(in the rows, 128 means zero)
Where one turn sends some rows of the set: a few examples, then the rows asked:
G: [106, 124, 115, 135, 121, 152, 115, 139, 142, 114, 102, 126, 127, 113,  73,
 137, 117, 137, 137, 128, 139, 129, 138, 125, 122]
S: [134, 128, 108, 125,  97, 137, 120, 143, 118, 154, 120, 134, 154, 121, 111,
 122, 127, 117, 128, 117, 123, 148, 135, 111, 122]
Q: [ 78, 115, 119, 135, 117, 137, 112, 135, 126, 167, 103, 133, 118, 109, 128,
 120, 117, 109, 148, 133, 144, 132, 133, 117, 115]
K: [107, 123, 112, 103, 126, 154, 107, 116, 141, 150, 111, 128, 141, 113, 124,
 107, 116, 110, 142, 127, 144, 122, 139, 121, 112]
M: [100, 117, 135, 141, 119, 151, 122, 147, 133, 118, 108, 110, 134, 133, 125,
 128, 106, 118, 134, 134, 145, 132, 135, 117, 129]
E: [134, 144, 107, 126, 111, 142, 124, 150, 127, 151, 123, 122, 118, 113, 109,
 104, 132, 130, 141, 129, 135, 162, 126, 122, 144]
L: [115, 126, 115, 137, 118, 138,  96, 144, 131, 153, 113, 135, 128, 106,  99,
 112, 149, 114, 106, 126, 132, 142, 147, 111, 156]
J: [120, 113, 127, 112, 105, 144, 125, 144, 143, 152, 100, 133, 131, 133, 101,
 104, 127, 127, 126, 141, 120, 149, 142, 121, 148]
P: [121, 139, 103, 140, 126, 137, 112, 153, 126, 141, 120, 171, 126, 119, 110,
 115, 119, 103, 117, 135, 142, 144, 124, 125, 111]
Z: [ 97, 144, 111, 123, 117, 143, 109, 111, 129, 151,  98, 124, 128, 116, 126,
 146, 116, 145, 130, 130, 145, 138, 133, 128, 119]
A: [106, 127, 116, 127, 110, 149, 107, 136, 137, 127, 101, 124, 126, 120, 105,
 125, 102, 152, 122, 115, 105, 144, 143, 132, 121]
D: [113, 127, 111, 136, 109, 146, 110, 157, 136, 125,  93, 121, 124, 118, 106,
 118, 119, 161, 113, 126, 157, 137, 125, 123, 123]
U: [117, 154, 115, 154, 143, 146, 109, 147, 141, 148, 103, 135, 117, 124, 102,
 130, 125, 108, 113, 129, 137, 113, 144, 115, 124]
V: [111, 142,  99, 132, 127, 156, 116, 144, 143, 153, 103, 139, 113, 100, 104,
 130, 110, 101, 119, 144, 138, 128, 109, 148, 122]
Y: [122, 129, 107, 123, 106, 139, 115, 145, 122, 169, 118, 137, 118, 118, 115,
 104, 113, 117, 119, 149, 119, 166, 150, 127, 118]
W: [ 95, 155, 118, 135, 123, 124, 122, 149, 154, 150, 110, 133, 123, 115, 104,
 117, 131, 101, 113, 151, 136, 128, 118, 114, 121]
X: [102, 127, 127, 125, 116, 166,  94, 135, 140, 147, 101, 118, 121, 118, 123,
 132, 110,  95, 127, 140, 135, 133, 147, 131,  95]
T: [106, 152, 116, 137, 117, 150, 111, 155, 131, 100, 108, 124, 131, 121, 109,
 102, 115, 126, 132, 131, 122, 131, 134, 127, 116]
R: [112, 137, 119, 115, 116, 125,  85, 119, 138, 158, 116, 115, 118, 104, 110,
 131, 125, 116, 141, 141, 131, 145, 144, 112, 108]
F: [104, 147, 127, 152, 117, 155,  95, 163, 148, 147, 104, 132, 121, 109, 103,
 114, 126, 116, 102, 140, 115, 137, 117, 134, 129]

G moves to W
Y moves to A
T moves to V
Now these:
M moves to P
D moves to U

